One turn sends every row of this set to another row. A few are shown first. Where does it send the rows asked after them?
zam: [ -2 -62   1  28  22  14   3  19  33  31  -8  -6  -3]
Sarob: [ 27  -5  -4  -5   1 -16 -24 -37  17 -16  51  -3 -11]
suvep: [ 13 -34  41 -26  26  -1  -8   0  -7  20  28 -32  11]
kosek: [ 26  -9 -19 -16  -3 -17 -38 -44  21 -18  32   3   9]
dunet: [-35  -9  38   9  25  50  18 -32  -7  17   2  -1  34]
zapap: [  0  -4  10  -7  25   8   2  46 -14   9  -1 -46  11]
supi: [  9 -48   0  29  20  41  28  15  -7   4  26  13 -10]
pinut: [-19  29 -16 -12  -4  -1  27 -23   1 -11 -14  35  38]
Nar: [-31  25   4 -22  -5  -1   5 -33  -8  -8  -6  34  41]
lene: [ 33 -13 -35  20 -25  24   4 -31  36  -8 -28  22  -7]
kuf: [ 22  10  18  31  -4   8 -57   3   4 -25  11   5  -7]
Bora: [-17 -12 -23 -37  20 -21 -43   3  -1  21  -8 -24  -8]
bimu: [ 34  16  28  -3  -1  29   6  -1 -29  10  44   6  13]
mulo: [ -5   6   3 -14  -1  26 -53 -37  26  10 -32  22  43]
zepu: [ 12 -36 -14   9   5  12 -14 -25  56   8 -40  -5 -24]
Nusob: [ 27   2  10  13  -4   6 -69   7  12 -10   0 -15 -13]
garuz: [-11  13 -52 -12   2 -10 -33 -17  26  24 -17  15  31]
Suz: [ 19 -31 -21  25 -11  47  31 -19  -6 -31   5  23  21]
sek: [-10  41   5  -8   8  30  21  14 -37  13  13  -1   7]
riz: [ 15 -55 -14  24  19  35  32   7 -17  11  19   1  -6]
fuvu: [ -5 -10 -12 -38  29 -17 -50  -6 -10  15  -4 -26  -9]
gugad: [  6  11  31 -15  28   5 -13  32 -14   2   9 -40  19]
refo: [  7 -56  -8  14  17  49  39   7  -2   2  18   0  -2]
rur: [-16  42  17 -15   1  37  13   7 -30  14  19   6   6]
betu: [-11 -23 -28 -29  27 -19 -41  14   3  12 -19 -23  -8]
Pim: [ -9  -7 -13 -14   9  23  11 -66  10  17  41   9  33]
fum: [-13 -31   7 -36  21  18 -51 -25  18  44  -8 -17   1]
nipid: [-11  14 -32 -17   1  -8 -46 -29  13  32  -4   3  44]
fufur: [-18  21 -39 -19   1  -6 -35 -20  23  23 -11   6  44]
suzup: [ 10 -51  10  28  31  16   1  16  41  25  -3 -10 -18]
Fime: [ -1 -36 -13   8   1  15 -12 -11  59   7 -42  13 -23]
nefo: [-43 -21  26   4  26  49   0 -48   2  11  -9 -16  30]
vipes: [-27  34  -7 -21   2   3  14 -23 -10 -15 -12  32  35]
gado: [  4 -59  -2  26  36  34   0  20  30  23 -14  -5  -9]
Gen: [-26   1  28  28  10  55 -44  -8 -15  -2 -22   4  -6]
pelak: [ 15 -38 -14  22  13  12 -19  -9  48   7 -45  13 -20]
Lus: [ 11  25  14 -13 -10  28 -15 -35 -19 -21  -4  49  16]
Sigor: [ 35 -22 -25  17  -2  40  38 -18  -5 -33   0  12  15]
zis: [ 28  -1 -36  12 -19  42   5 -26  42 -14 -30  17  -2]
vod: [-18  -4  46  17  17  44 -32   7 -16   4 -21 -10 -17]
kot: [-12  30   3  -9   3  31  41  13 -32   9   9   0   2]
vide: [ 29 -29 -23  16 -20  38  42 -20   8 -22   7  12  15]
Zufe: [ 23 -14 -40  15 -24  42   0 -42  32 -12 -30  11   7]
pibo: [  0   3  19 -12  25  -8  -7  37 -18   6   4 -42  16]
fadu: [ -6 -14  -5  -9  14  19   7 -62  23  21  44 -22  24]

pelak moves to lene
Sigor moves to riz
Where do these go?
betu moves to garuz
nefo moves to Gen
Nusob moves to kosek
bimu moves to suvep
nipid moves to Nar
Suz moves to supi
vipes moves to sek

One turn sends every row of this set to another row. A few are shown first. Where does it send the rows asked after them?
fode: [  7 -55 -12  16 -39   4 -12 -19  -4 -12  35   0  18  30 -11 -14  32  26
  30 -29  -8  10]
luf: [-12 -27 -28  17  -4  -9 -32  13 -55  10 -40  25 -36  -2   3  -5 -11  -7
 -17 -11 -17  10]
Ropo: [  0  -8  49   7   7 -22  23   1   1  20   4 -36  49  33   8 -23  33  30
   9  -9  13 -13]
ripag: [ -6 -16 -31  28   5  11 -35 -22 -25  -4 -30   7 -49  -4   2 -21 -28 -29
  12   6   5  40]
Padep: [ -7 -15 -38  19   8 -21 -27  -1 -25  15 -52 -13 -40  -2   3 -34 -37 -14
  18  17   2   9]
teme: [ -1   2  28   5  -4  16  25 -34   1  21  31 -22  39  33  -3   2  32  41
   2  -7   2   7]
pifov: [-34   0  40   5 -12   8  30   4  12 -15  13 -52  54  10 -18   7 -11   3
   4 -14  39  -5]
zap: [ -2 -25 -15  39   0   4 -24   7 -37   8 -46  22 -36  -9 -26 -24 -12 -36
  -9 -11  10  28]
fivu: [ -1 -10 -48 -22  10  10  18  47  -9 -50 -45  -9   4  11  -9 -34  18  -7
  -2  11  24  -2]
las: [-34  13 -24  29   5  25   9 -26 -17 -44 -12  23   3  32  -3 -37 -12 -38
 -13  39  29 -14]
muza: [  0  -3 -34  19   0 -10  32  -3   2 -27  -6  47  14 -30  -2  -7 -46 -26
   2  22  24 -24]
Rogak: [ -7  -8  24 -12  17   6   8 -19   6 -18  43 -46  35  34  32   4  22  22
  15 -16  15  19]
Deku: [ -3 -24 -28 -21 -23  -4  14  16   7 -46  -8  41  10 -37   9 -15 -39 -16
  23  12  10 -11]
ril: [  3   2  61  -5  -3 -13   4  10  10  -8 -23 -27  60  11  -8  -9  33  37
  16  -5  17  22]
sonov: [-16 -64   7  32 -18 -12   9  -1  -9  -4  24 -14  36  31   3 -22   7 -30
  14 -40  22 -30]
Dop: [-21  -1   1   6   7 -15 -52  16 -26 -20 -21   7  -4 -34   2  48   1   0
 -17 -33  -7  -3]
lokuf: [ 15 -28 -19   2  53 -12 -33 -33  -5  12  31 -19  50  21  11  -2  17 -20
  24  -3  26  24]
vuz: [ -7  -5  29  -5 -16  11  29  -8  18 -40   4 -36  32  21  26  24  18  41
  11 -24  10  14]
Fomu: [ 10  18  26  48 -13  -2 -16   5 -10  13 -39  22 -19 -37 -11  26   8 -19
  -4 -26  -1   2]
lopan: [-23 -12  -9  12  20 -42 -37   5  10 -16 -64 -25  -1 -29  -7  15 -20   9
   3 -17  12 -31]
serif: [-24 -37 -39  16  21 -26 -38  14 -39 -15 -45  -5 -30   1   7 -15 -31 -18
 -11  -8   7   3]
rof: [  7   5 -16 -24  21  11 -18  26 -34 -44 -33  35   9  19  32 -26  40 -12
  -5  21   1  19]
reb: [  1  13 -19  16   9 -24  -9  -4 -20 -23   8  65  28 -29  -9 -11 -34 -14
   2  44  13  -4]
sanib: [ 19 -11  -8  12  20 -35 -14   4  -5 -50 -26  72  27 -24   8 -21  -9  -4
   6  27  15  10]
Tak: [ 38 -40 -15  20  14 -15  -9 -17  13  19  -5 -12  41  17 -37 -29  41  17
  33 -10  22  24]
Geg: [  0  35   3  29   9   0  -7  19 -42 -12 -21  35  15  23  -3 -47  20 -32
  -8  47  14   3]
Zusu: [ -6 -17  37   2  19   8  27 -11  22   8  10 -48  52  20 -23 -23  20   1
  10 -17  43   9]
kud: [-31   7 -48 -23 -27  29  17  -2 -10 -23 -22   0  -2  17  -9 -36 -11   1
   8  38   3 -23]
labat: [-12  21 -13  29 -10 -24 -38 -24  16 -15 -26 -31 -31 -24   5  11 -31  16
  35  10  -3  -5]
Dil: [-10  19  45  28  34  -8  -5 -16  -1 -34  18 -25  58  23   1  18  19  19
  -6   0  35  32]
Murub: [ 29 -10 -27   4 -10 -33   9  41  -1 -53 -15  44   6 -33   5 -23 -13  10
  22  16   7   6]
fon: [-15   6  28  41 -10   7 -42 -28  15 -24 -25  -2 -22 -33 -13   2 -20 -38
  25 -10  22  18]
luma: [-20  23  47  10   3   5  23 -40   5  18   2 -16  57  22  14  19   1  21
  -2  11  14  -7]
Bag: [  7 -16  -7  20  11 -25   6  -8 -23  50  33 -19  41  27  31  -5   4 -20
  21  -4   4 -31]
sov: [-25 -25  43  14  20  -1   0 -16  -3 -27  35 -27  55  36  -9  -9  27  11
 -11 -26  33  10]

Geg moves to las
sonov moves to fode
Where do these go?
vuz moves to ril
lopan moves to Dop
sov moves to teme
ripag moves to Padep
reb moves to muza

One turn sends every row of this set to another row. A few are shown first. Where does it send the rows asked after them?
sepop: [ 15  49 -39 -13 -76  26  24  12 -31 -37 -26 -40  42  39 -21  36 -18  16
  12   6 -53  11 -28  12 -44]
tutar: [ 17  65 -42  43   1   3  40  -4 -54 -30 -23 -43  33  44 -38   2  13  18
 -46 -19  -7  27 -54  -1 -15]
Kov: [ 11  46 -39 -24   8 -31 -15  34 -37 -15  12 -86   1  16  17 -28  33  20
 -23 -11 -36  20   9  -5  -9]
bese: [ -1  54 -34 -55   8 -45  38  15 -43 -66 -16 -11  18 -20  15   6  29  31
 -18 -47 -74  34 -18 -19 -22]
vufo: [ 15  28 -61   2 -13  26  54 -10 -14  -5  -9 -35  42  47 -30  30 -33  13
  59 -41 -53   3 -14 -23   4]
Pes: [ 39  72  -9  -5 -14  30  28  37   1 -41  14 -11  60 -30  16 -26  37  45
  19  -4 -22  29 -12  20 -18]
senis: [ 14  39  -3  45   1   9  68 -37 -31   5   4  -3  34  41 -12  14   8  13
  -3 -29 -23  51  12  -9 -12]
Fot: [ 15  28 -57  -6 -31  23  52   4 -13   9 -16 -28  18  36 -57  48 -22   1
  39 -30 -46  13  13   5  12]
vez: [ -1  58 -34 -43 -32 -16  -1  42 -22  -6  19 -71  -2  11  21 -37  29  16
   3 -39 -70  14  -6  -3  -7]
Daf: [  4  43 -44 -12  28  16  13  47  -9 -43 -17 -20  50 -20 -31 -20  12  56
  44 -15 -25 -18  -1  27   5]
kimor: [  3  53 -37   9  36   3  19  49 -11 -26 -12 -14  46 -32 -42 -26  33  46
  15 -36 -13   6  -4  28  11]
gidus: [  8  64 -43 -41   5 -25  34  81 -14  -1 -16  -6  10  18 -39  -9  28  15
  34 -47  -4  56 -30  -7 -24]
bom: [ 34  29 -41 -39   7   0  28  73 -15   9 -23 -25  51   1  10  29  19  14
   1 -27 -22  67  18 -13 -51]
ruvik: [  9  22 -15 -30  15 -36  -1   2 -42 -12  37 -46   2   2  33 -17  20  24
  -5  -9 -38  23  12 -20  12]
libor: [ 18  61 -49   4 -57  37  35   4 -32 -36 -23 -46  58  39  -2  14 -10  18
   2 -25 -64  10 -63  -6 -39]
zat: [ 56  67 -76 -57  25 -21  30  20  -8 -60 -13 -57  14   4  17  21  28  12
  23 -22 -50  41   5 -26 -13]
dos: [  5  30 -58   8   1  29  49 -18 -14  -6 -23 -27  31  55 -32  23 -22  14
  61 -39 -55  -2  -3  -3   4]
bopup: [ 21   8 -51 -65  37   9  32  51 -45 -22 -37   0  28   2   8  31   1  34
  -9   2 -23  11 -12   2  -7]
kidug: [ 16  34  -7  38  -1  -2  76 -27 -37   3  14 -12  34  46 -27  15  -9  21
   2 -29 -13  45   8 -26  -7]
Voloz: [ 23  61 -45  22 -21  -6   9  -1 -52 -41 -20 -31  24  30 -48  31  13   8
 -25   8   1  31 -58  12  -9]
fam: [ -7  51 -26 -54   6 -56  52  26 -25 -52 -13 -26  11   9  -6  -3  16  36
  22 -49 -65  38  29 -27 -37]
parev: [ 38  53  -5  -3  -3  34  49  38   6 -18  14 -14  57 -24  10 -19  26  47
  21 -11 -27  27  36  19 -15]
deve: [ 16  65 -39   7 -53  41  28  -8 -23 -38 -26 -38  53  47   9   8   0  16
  21 -17 -64  16 -50   6 -47]
Vus: [ 48  82 -56 -50  29 -23  69  20 -15 -44  -9 -39 -19  10   0  -2  44  15
 -11 -33 -40  45  10 -13   9]
mobud: [ 11  39 -40 -48  -1 -16   8  14 -20  -1  36 -47 -14   3  21 -22  19  12
  26 -34 -59   8  -7 -13  36]
Razez: [ 14  38  -5  28 -29 -10  54 -20 -37   5  13   6  23  18 -42  37   6   2
 -10 -24 -13  58  -3  -5   1]
gusub: [ 30  58 -16 -71  -8   6  59  47 -27 -28  -1  26   0  18  12  -7  18  32
  15   1 -11  35 -47  -1  -7]
ninup: [  8  66 -48  47  12   4  21 -12 -48 -32 -34 -35  33  43 -36   3  23  12
 -28 -23 -15  27 -55  11 -17]

gidus moves to bom
kidug moves to vufo
senis moves to dos
Where do these go?
Fot moves to sepop
bese moves to Vus
kimor moves to parev
Kov moves to ruvik

